Rotation paths and how fast each direction turns (deg/step)
Each turn is a multiple of 5 degrees from 10 to 175, or 0.
Each row of a path follows its step; steps can be skipped.
Rotation 1:
step 0: [-11.4  -2.0 -18.1   4.3  -3.3 -21.2   1.1 -17.3  27.4 -15.3  26.8   0.1
 -43.5 -17.4   3.6 -13.9 -14.5  19.5   9.4 -30.8   0.4  53.0 -20.3  32.9
 -20.2   9.9 -10.9 -39.6  37.6  30.6 -16.1 -22.2 -14.9 -18.5  25.6 -23.6
 -38.0  14.5  -3.6   2.2 -11.6  18.4  24.8  -3.9  54.0   0.2 -11.2  -4.8
   5.0   0.4 -21.0 -14.8  -5.2 -32.3   2.6 -15.8 -19.8  -1.0 -30.6  16.2
   0.5  -7.1  -2.1  -0.2]
step 2: [ -0.3 -13.1 -11.2  10.1  -2.2  43.8  -2.0  30.0  49.5  19.0  -3.7  -4.7
  24.6 -17.7   1.7 -17.7 -10.9 -29.6  32.2  30.6  13.4  33.7  21.0  23.4
  20.8  -2.2 -16.3   9.6 -16.8   6.6 -17.9  -6.2   3.0 -20.0   5.0  -8.4
  37.1  11.1  19.1 -32.0 -18.3  29.5   2.3 -24.2 -24.7   5.4 -15.0 -31.3
  21.5 -17.7  14.6  31.5  -2.0  13.4  16.6 -12.0  15.9  26.6  27.1 -22.6
  14.5  11.7 -21.8  31.8]
step 5: [ -5.2 -33.0   1.4  -4.2   5.3  11.0 -17.7  -5.7  29.3 -17.7  -2.8 -16.8
   6.6 -22.5 -27.9  20.3 -12.7  19.6  -4.5 -38.5   8.7   9.6 -10.5   9.2
  15.1  -7.5  25.1 -10.3  -5.5 -34.3 -48.9   9.2  14.2  -6.0  20.7  19.3
   8.7 -10.0  -1.1   3.5 -37.2  28.0   9.5 -28.8 -14.5 -22.4 -31.9 -15.9
 -21.1  -8.1  37.4  45.1  -4.0  34.6  38.3 -31.0 -13.3   7.5  -7.1  11.0
  22.0  16.5   4.9 -10.1]
step 6: [-24.3 -26.0   7.1  21.9   6.1 -14.2  19.6  28.9  45.5 -17.1 -10.8  -8.4
  19.7  11.3 -19.6 -16.7 -30.9  14.3  -6.5   1.8  -6.5  15.2  11.4  21.7
  27.4   6.6 -35.4  24.8  -4.6  33.4  -2.5   9.5   0.4  -4.3  25.0 -30.6
 -25.1   9.5   6.6 -38.5   1.8  -6.9 -12.3 -11.4  15.6  16.0  31.8   9.9
  23.8   8.6 -28.5 -15.6   1.6  35.9  23.3 -63.8  34.6  -3.8  15.3   1.3
  18.7  -4.1   3.5  10.0]
step 7: [ -0.2   2.7  21.3  14.8  12.2  25.6  27.2  27.1   4.4  17.0  31.7 -11.9
  -0.2 -10.6 -30.2  -3.1   5.6 -19.0  10.9   0.5 -13.7   4.1   7.5 -13.0
 -27.8 -26.4 -19.0 -32.7  20.6  20.4   7.5 -32.6  -4.7  54.3 -11.3  15.4
  25.8  -2.3 -15.0  13.8  35.9  21.0 -48.0  12.7  -5.2  24.1  -7.7  -3.3
 -33.3  -6.5 -13.3  -1.1   3.2  23.7 -30.5  -7.0  11.0   0.5   2.6  27.3
  42.6   3.4   2.8  44.8]
step 9: [ -0.8 -22.1   0.1 -17.9   5.6 -14.3 -28.0 -11.0  10.9 -30.5  -1.6 -20.9
 -25.9 -22.7 -35.6 -35.9  -1.5   5.7   1.2 -54.2 -33.6   1.8   1.6 -10.6
  -5.7  25.3  -1.3 -20.7  -4.3   1.8 -33.0 -26.0 -41.3   2.3  21.1 -26.7
  -4.6   3.6  13.4   9.0 -16.1 -41.2 -10.3  -3.9   6.6   4.5 -13.6  -6.3
  19.4  20.1  -7.9  -8.2  -8.1   6.9  62.0 -50.6   6.4  -1.7 -21.9  -0.8
  -5.6  17.6  -0.1 -17.4]
step 13: [ 20.0 -32.1 -23.8   3.1  39.8  -2.0  19.3 -19.6  12.4 -20.5  19.6 -16.5
 -26.9  -7.9  -2.9  -1.0   3.7  -1.4  43.7 -11.1  -4.6  -4.2  -7.6 -39.4
 -37.2 -17.0 -17.4 -26.6 -14.6 -31.4 -26.7 -25.2 -15.8 -20.2  15.7  -5.9
  -3.1  20.2 -25.0  -0.2   6.7  15.3 -16.2  18.8 -14.8  36.4 -27.3  11.4
 -19.2   5.6   7.1 -31.8  -1.5  10.7   3.0 -17.7  14.9  26.2 -32.6 -24.5
   3.0  -8.5   0.5 -44.8]
step 14: [ -5.3  -5.6 -32.0 -17.9 -31.7  -4.4 -19.9  14.7  45.2 -22.8  -7.8   0.3
   3.7 -36.4 -16.6  19.0  16.6   9.8  29.4  15.3  -9.6  39.8   3.7  -4.8
  33.0  18.3  -9.6  12.7   8.3  -4.5 -12.6 -10.5  27.7  -7.7  34.5   5.2
   3.9  41.3  11.9 -15.8 -25.8  42.5  24.9   1.3  -4.0  -4.2 -31.0 -52.6
  -3.7   8.6  21.7 -14.7  18.5  18.3  13.7  16.4   2.2  -8.8  -4.6  13.1
  23.7  23.9 -23.7  16.7]
step 15: [ -3.6   5.6   1.0  11.7  22.2  -4.0   7.8  12.9  42.7   7.1  14.1  23.1
 -18.7  23.8   7.0   6.7 -19.8  19.2   8.8  32.4  19.2   7.9  10.4  18.4
   6.9  20.7 -34.2 -31.7  -2.3  53.2 -21.2  -2.8  17.7  30.0  19.7 -22.5
  16.2  -0.4  38.0  13.4   1.6 -43.8   5.2  10.0  19.2  19.6  18.6  26.7
  -3.1   5.2  -7.3  17.8   9.7   6.4  58.5 -15.5 -22.8   3.8   7.8  21.5
  21.1  23.9 -19.8  17.3]
Speeds:
[  4.6  -4.6   5.9  -7.4 -11.6   9.3  13.8   0.4  -0.5  -2.7   0.2  -0.9
   2.4  -3.3  10.1   2.4   3.2  -5.1  -9.5   2.7   0.0   6.2   5.1   3.1
   4.9  -5.4   2.5  -3.8  -5.2   3.5   7.3   1.8  -1.8  -0.4   4.8  -4.4
   1.2  -9.8  -5.2  10.3   7.4   5.1   6.3  -5.7  12.8   9.8   6.8  -3.8
   7.3   8.0   4.9   7.0   0.0  10.8  -5.0 -10.7  -1.5   7.5  -7.9   2.2
   1.9  -6.2  -0.1  -7.3]
70
[  2.1  -4.9 -13.2  -3.6   6.0  -1.5   2.8   7.5  -9.5  -0.1 -12.6 -10.4
  -4.6  10.8  -0.1  -3.9  -0.7   0.8  -0.5  14.2  -3.6   4.1   2.5   1.6
  -4.2  -0.8  -5.9   5.0 -10.6  -3.8  -8.3  -6.7  13.2  -0.2   4.4  -8.5
  -1.9   1.9 -10.3   1.8   2.2  -4.7  -2.8  -3.5  -1.9  -5.0   1.6  14.7
   4.7   1.2  -3.1   1.7  11.0   1.9   1.5  -2.4   2.9   4.5  -1.3   2.8
 -11.3  -8.8   0.4   1.6]
155
[  2.2  -9.0   6.1  -4.6  -0.9   8.1  -2.1  -7.8   0.3   0.7   9.2   0.5
   3.9   7.9   0.7   1.9  -2.6   8.5   9.3  -6.0   0.6  -1.1   0.3  -3.8
  -0.5  -1.1   1.1  -9.6  -7.5   4.1  -7.0 -14.8  -2.4  -6.1  -7.9 -10.9
   2.5 -11.3  -3.1  -4.3   3.2 -14.0   6.7   0.4  -1.8   4.0  -2.5  10.8
 -14.5   6.8   4.6   2.5  -7.4  -2.3   4.6   4.0  -0.1   8.3   0.2   2.8
   6.1  -4.2  -0.9   9.3]
175
[  3.2   4.2  -2.2  -5.4   3.6  -3.1   4.1   3.2  -9.6   2.9  -1.1   5.3
  10.9 -10.3  -0.1  11.3   0.8  -2.1  -8.1   7.3   7.1   1.5  -2.2 -10.0
  -7.4   2.4  -1.7   6.5  16.8   2.8  -7.2   0.0  -2.1  -2.6   2.7  -0.5
  -2.2  -3.2  -2.4   0.6   4.6   1.2   2.9  -8.9 -16.3   1.2 -10.2  -6.2
  -5.2  -5.3  13.3  -4.8  -0.1   5.0   2.4  -1.7   1.1  12.1  -2.1  -2.5
  -1.0  -9.2  -0.5   8.0]
120
[ 10.8  -1.9   2.0  -4.6  -2.6   3.2   0.3   7.7  -1.3  -1.0   9.3  -0.6
   4.1   0.3 -10.7   4.5   2.7   2.4  -2.8   9.2   1.2  12.1   1.0   2.5
  -3.4   0.6  -4.2 -11.7  -3.0   6.1   9.2   4.9   7.4  -7.7   6.9   3.6
  -4.2  -8.2  11.5  -1.8  -2.8  -1.8  -7.4  -3.4   2.2  -0.7  -3.9   1.3
  -5.2   9.4  -3.0 -14.3   2.2   7.6  -6.9   7.4   8.4 -13.9   4.9  -2.8
  -6.8   3.0  -5.4   7.7]
95
[  3.8   0.3  -5.4  -1.5   3.5   3.5  -0.5 -10.4  -4.1  -3.6   4.8  -5.9
 -10.1  -4.0   2.1  -3.1   2.9  10.7 -10.8  -7.2  -6.3  -1.7   0.2 -10.1
   3.9   7.8  11.8  -7.2  -1.9   5.6   3.0   7.0   8.5  -7.5   7.1  -3.4
   5.0  10.1  -4.2  -3.8   4.7  -0.5   8.5   6.9   1.8  -4.9 -21.1  -5.2
   2.1   1.2 -10.0  -4.0   1.5   5.7   0.9   1.1  -5.0   2.7  -2.0  -2.8
  -1.0  -6.7   5.9  -2.6]
80
[ -1.3  -3.8  -0.7  -4.0  12.7   6.2  -3.7  -7.7  -7.4  -8.2   5.8   7.5
  -5.6 -11.2  -1.7  13.5  -1.7  -2.7  -3.0   8.5  -1.1  -6.4  -5.0   8.9
  14.7   0.6   1.4   7.7  -4.4  -4.9  -9.6  -7.8   3.1  11.7  -4.2   1.3
  -2.5  -6.0   2.1   0.4   1.5   7.0   0.6   6.0   6.5   6.6  -4.8  -3.9
   3.1   8.5  -1.2   5.9   7.0  -0.7  -1.3   4.1  -5.9  -7.2   6.9  -4.2
  -3.5  -2.3  -3.4  10.8]
110
